Each row is where one point has got to under a steady rotation. How many ticks took it there?
The counts run from 0 to 406.
[152  88 156 123 105 170 111 124 155  84 132 156 107 139 142 156  93  92
  87 113 176 144 168 134 144 177 118  86 134 133 152 174 101 122 134 142
  90 100 136 175  93  63 168  87 147 117 128 114  97  95 117 132 186  91
 108 136 101 144 121 119 150 162 134 130 103  98 121 192 127 128]
357
[144 135 130  96  90 127 112 101 123  87 112 117 110  71 187 115  98 126
 151 126 126 126 111 137 182 147 125 119 143 114 122 128  88 102 150 120
 100  99  80 130 154 119 165 168 110 103 137 143 188 153 105 128 127 152
 127 170 131 133 117  93 101 217 154 165 104 170 126 107 139 132]
148
[134 123 137 141 164 109  64 103 140 100 121 122  84  99 186 114 129 107
 127 109 156 129 123 149 167 163 121 108 123  74 135 135  99 108  97  95
 118 122  70 156 104 100 159  85  79 132 142 123 119 108 129 148  85 118
 146 136 170 145 125 129 127 169 164  96 123  99  93 156 139 137]
113
[119 137 146 121 156 132 164 160 106 130 131  94 133 121 140 184 147 134
 155 131 142 135 121 137 202 153 124 151 155  85 115 104 142 111 143 150
 140 105 102 151 145 133 144 101 150 117 137 154  80 123 121 213 117 112
 118 128 174 144  87 117 130 187 158  76  88  93 129 157 161 158]
280
[ 98 107 119 150 135 163 155 127 161 104 110 156 135  93 121 176 105  94
 101 153 133  90 119 119 156 172 122 137 150 125 140 158 147  89 121 121
  99 171 174 114 150  95 113 138 150 113  92 109 149 108 117 139 206  64
 106 163  94 127  99 144 132 154 151  92 125  81 130 136 121 176]
18
[ 86 105 133 122 143 154 197 146 117 159  94 151 146 101 113 180 111  55
 123 146 135  94 120 108 167 118 138 133 140 124 114 113 173 121 113 168
 138 141 144 177 120  82 134  96 164 141 128 144  74 125 137 151 146 106
  91 118 133 119  89 169 147 173 133  99 149 106 147 160 137 141]
283
[ 52 158  87 121 123 150 168 101 128 146  88 116 146  94 123 171 103  83
 136 194 165 129 112 148 159 164 115 161 152 125 116 119 145  76  91 135
 133 156 137 127 157 115 146 137 140 112 126 142 150 119 131 123 140 142
  89 147 156 138 113 144 100 156 148  71 174 104 111 122 104 126]
221
[ 99  66 123 163 137 158 164 136 136  79  71 148 104  89 120 128 139  93
  96 114 107 101 101 112 138 127 139 104 128 134 145 136 134  88 127 108
 125 156 168  89 148 113  91 175 130 126 122 147 160 132 124 125 184  99
 133 196  85 113 121 147 147 186 166 135 152 117 152 117 134 168]
313
[ 88 134 124 160  82 124 158 106 138 159 123 137 120 102 190  95  94 110
  89 122 174 113  89 156 121 157 120 151 190 127 101 119 130 142 104 110
 134  96 108 128 111 138 172 147  98  92  94 133 178 113 102 132 113 133
  90 131 122 133  83 147  99 166 151  84 154  93  94 129 128 127]
183
[109 136 133 119 145 142 116 157 121 103  89 114 135 100 185 122 114 113
 156 129 131 145 140 124 173 140  89 157 140 100 122 121 132  88 141 101
 108  80  59 160 143 120 147 114 103 112 108 111 127 134 122 168 112 144
 111 149 157 152  94  68 107 228 161 111 139  96 107 121 127 111]
393
[104  59 152 112 124 144 150 109 166 111  84 129 156 121 147 185 122 103
  74 152 174 145 150 135 115 196 134 104 160 130 137 171 132 133  93 115
  89 157 126 119  93  95 141 118 154 160 141  98 117  99 140 145 161 111
  83 131 129 114 103 129 125 183 118 140 123 114 155 179 123 136]
349
[138 104 130 143 155 121  80 117 131 109 101 124 100  82 170 111 161 110
 119 103 139 154 120 160 153 177 115 113 107  98 152 121 103 105  88  72
 140 129  94 109  78 113 129  90  94 154 141 128  79 101 138 135  79 111
 142 124 151 102 153 122 137 183 169 121 144  82 134 165 133 101]
114
[ 82 159  88 136 108 127 174 104 138 144  96 150 124  67 122 143 100 106
 137 188 131 122  99 131 163 122 123 152 133 135 139  94 150  87  89 121
 102 169 109 162 169 109 115 151 136 138 170 190 150 159 142 107 132 160
  90 147 118 113 123 146 101 185 140 127 162 102 145 110 116 135]
209
[ 93 120 127 145 142 133  86 128 106 136 116 135 101  97 182 111 106  85
 121 102 141  85 129 142 184 136 115 102 132  93 114 112 106 114 102 141
 116 102  72 186  76  96 181  98  86 135 130 133  92 107 152 133  87 125
 111 125 160 138 112 143 154 189 161  97 146 106  95 124 131 106]
397
[140 138 135 137  84 136 150 107 115 122 163 111  82 113 147 156  88 105
 135 113 149  94  88 145 182 147 141 116 143 106 110 131  95 119 148 147
 125 121 144 160 176 106 182 149 134  98 136 172 152 123  97 152 167 100
 140 173 126 134 101 134 130 161 167  93  86 140 117 163 151 194]
253
[119 102 122 146 127 122  95 120 120 134  85 136  99  96 179  91 130 111
 107 100 146 117  91 143 151 137 134 117 109  96 125  98 100 140  93  96
 144 113  93 125  63 114 135 108  92 156 135 130  99 109 143 135  83 142
 130 106 141 106 120 163 144 167 176  93 152  93 112 160 143 111]
398
[187 150  94 111  94 161 107 136 121 132  78 155 116  80 139 127  93  91
 164 136 112 139 108 145 174 161 129 140  88 144 162 122  90  87 108 108
  94 100 132 188 114  85 129 118 131 144 153 152 128 121 141 105 184 139
 121 160  83  98 147 103 123 181 165 138  97 117 114 148 127 106]
150
[137 106 107 147 154 158 103 171 122 104  55 171 111  88 148 115 140  90
 162  98 109 131 106 139 182 113 116 140  67 108 152 127 115  70 128  96
 109 104 141 149  95  94  83 100 121 145 116 124 104 136 141 120 143 119
 129 152 103 100 131 102 140 182 167 108 117  93 113 155 118 126]
99
[127 131 121 136 103  88 114 100 113 127 117 116  97  92 116  97 130 112
 146 103 167 151  88 157 174 117 127 135 132  90 130 120 109 117 102  97
 162 153 116 127 190 110 139  94 109 127 161 163 130 133  72 105  91 103
 152 141 146  98 173 154 108 166 176  88 142 102 102 193 129 152]
215
[133 109 123 148 151 134 111 157  94 106  81 119 119 112 178  88 132  84
 142  86 133 152 129 130 191 124  87 136 113 120 123 109 110  84 136  90
 147  78  92 131 133 115 138  99 100 110  87 135 128 119  97 140  98 119
 145 132 120 124 130  94 139 226 192 128 124 125 113 133 134  86]
394
[ 79 102 125 119 147 133 100 115 138 122  82 135 120  74 185 116 143 134
 123 142 130 103 124 130 142 143 113 107 127  91 126 125 121 115  97 104
  84 141  57 137 100 129 131 143  98 146 168 148 119 140 144 164  68 169
 107 128 175 122  97 138 127 206 123 121 167 110 148 124 146 139]
105
[114  93 118 116 171 153 114 129 157 103  33 152 147  68 155 135 160 103
 127 133 123 145 131 134 124 155 111 158 103 138 158 126 139  78  87  76
 107 135 128 118 108 124  88 125 122 154 117 115 131 142 140 116 131 138
 111 157 115  99 121  99 135 209 143 138 160  98 148 110 100 101]
107
[129 100 123 155 153 149 129 133 145  90 113 178 114  82 133 126 111  79
 133 155 111  80 107  97 133 129 137 116 120 110 157 161 152  78 127 118
  79 173 155 147 162  97  93 143 141 127 136 149 151 125 119 126 193 114
 114 186 102 122 108 130 127 170 155 137 133 108 135 135 131 170]
314
[143  80 138 121 114 133 144 151  97 103 107 118 110 108 166 108 123 140
 119  84 129 175  92 169 162 147 126  96 109 129 142 141  77 127 154  83
 100 107  98 116  75 122 126 128 140 152 150 161  96 115 104 156 126 121
 131 127 101  85 139 116 123 181 132 154 103 107 170 172 150 120]
371
[137 187  99 139 113 106 167 168 137 138 151 145 101  86 145 125 103 121
 125 124 110 156 112 152 170 162 121 180 103 148 170 105 152  90 123  62
 140 115 120 164 140 106 124 108 152 110 117 167 106 100 132 115 162 113
 107 135  91 101 138 109 125 163 173 143  87  68 138 114 125 110]
189
[156 119 115 111 103  99 166 141 122 130 117 121 141 100 130 141 111  90
 112 112 153 197 138 146 182 155 121 161 131 156 145 101 134 123 113  66
 166 112 122 153 139  97 142  69 153 137 122 146  92 110 138 119 114 105
 108 110 112 108 150 110 121 202 150 153 117  84 143 173 126  82]
177
[157  99 111 101  90 121 124 111 117 142  59 111 134  67 158 130 110 136
 152 149 132 168  96 131 140 146 143 139 110 141 134  93 108 131  96  97
 137 135 122 126  92 127 131 171 124 163 170 164 153 135 146 118 116 174
  96 139 132  61 135 131 107 220 133 162 153 150 158 135 133  89]
157
[123  82 147 132 141 142  78 120 130  78  91 122 128 118 145 126 142 112
 131 139 170 108 120 124 134 128 134 102 184  71 119 168 114 100 129 127
  69 136 120 121 156 104 117 149  92 126 135 122 176 156  87 160 143 120
 129 172 164 154  99 119 110 189 148  90 137 141 108 171 133 181]
327
[126  58 162 119 123 124 141 133 104 120 122  97 120 139 153 141 140 131
 102  82 160 176 113 137 165 174 128 105 125 104 132 131  96 151 131 118
 140 110 112 105  87 116 151  95 127 147 127 122  81  93 111 182 105  90
 130 118 150  98 102 138 125 188 146  98 109 106 153 195 164 144]
63
[ 96 100 126 128 132 184 134 113 102 141  93 113 105 111 142 167 124 146
 140 136 142  80  85 158 172 162 147  98 117  86 103 135  87 117 134 159
  90 142 147 105  96 113 137 147 105 151 159 135 124 119 108 170 128 138
 133 152 159 109  93 164 137 146 159  58 113 115 109 167 155 175]
39
[119 110 140 128 145 143 115 137 147  88 141 141 121 122 143 156 128 119
 145 144 154 129 119 163 154 156 120 118 118 100 157 166 129  67 124 116
  57 170 113 150 156  99  97  94 144 144 166 139  88 125 110 145 172 102
 123 153 119 139 139 119 121 158 134 114 112  53 145 188 130 187]
318
[115  88 120 165 142  87 174 130 117 105  94 110 140  74 116 128 142 103
  95 124 119 150 114 117 162 133 141 123 144 115 141 115 172 116 112  96
 178 153 153  90 176 122 107 145 136 134  87 132 152 134 102 146 123  86
 137 174 142 111 122 152 134 203 167 118 151 134 149 115 137 145]
5
[ 94  67 147 155 108 159 150 158 137 114  77 186 128  91 161 111  95  85
  76 122 132 105 118 108 129 119 119  95 124 137 157 148 130  97 140 135
  84 120 140 122  88  83 113 141 149 145 118 143 136 115 139 132 185 118
  90 122  75 120  98 162 136 181 130 138 144 107 146 147 133 142]
80
[ 99 139 115 164  80  87 140 104 145 162 157 145 100  77 182  90  98 142
  89 119 156 106  74 148 125 146 151 127 156 117 103 112 124 149  99  99
 137 142  89 121 119 132 164 163 101 129 149 158 152 109 126 131  83 145
  90 122 108  99 130 168 108 163 152 103 154  98 137 133 136 156]
195
[142 153 126 101 115 110  84  97 167  84 159 125  90  98 189 130 116 149
 134 138 124 133 124 151 148 207 113 125 138 105 131 144 104 104 117  79
  82 121  66 151 136 110 167 135 107 111 146 133 168 117 120 145 139 119
 133 163 128 129 118  82  87 182 147 145  92 118 125 105 145 138]
136
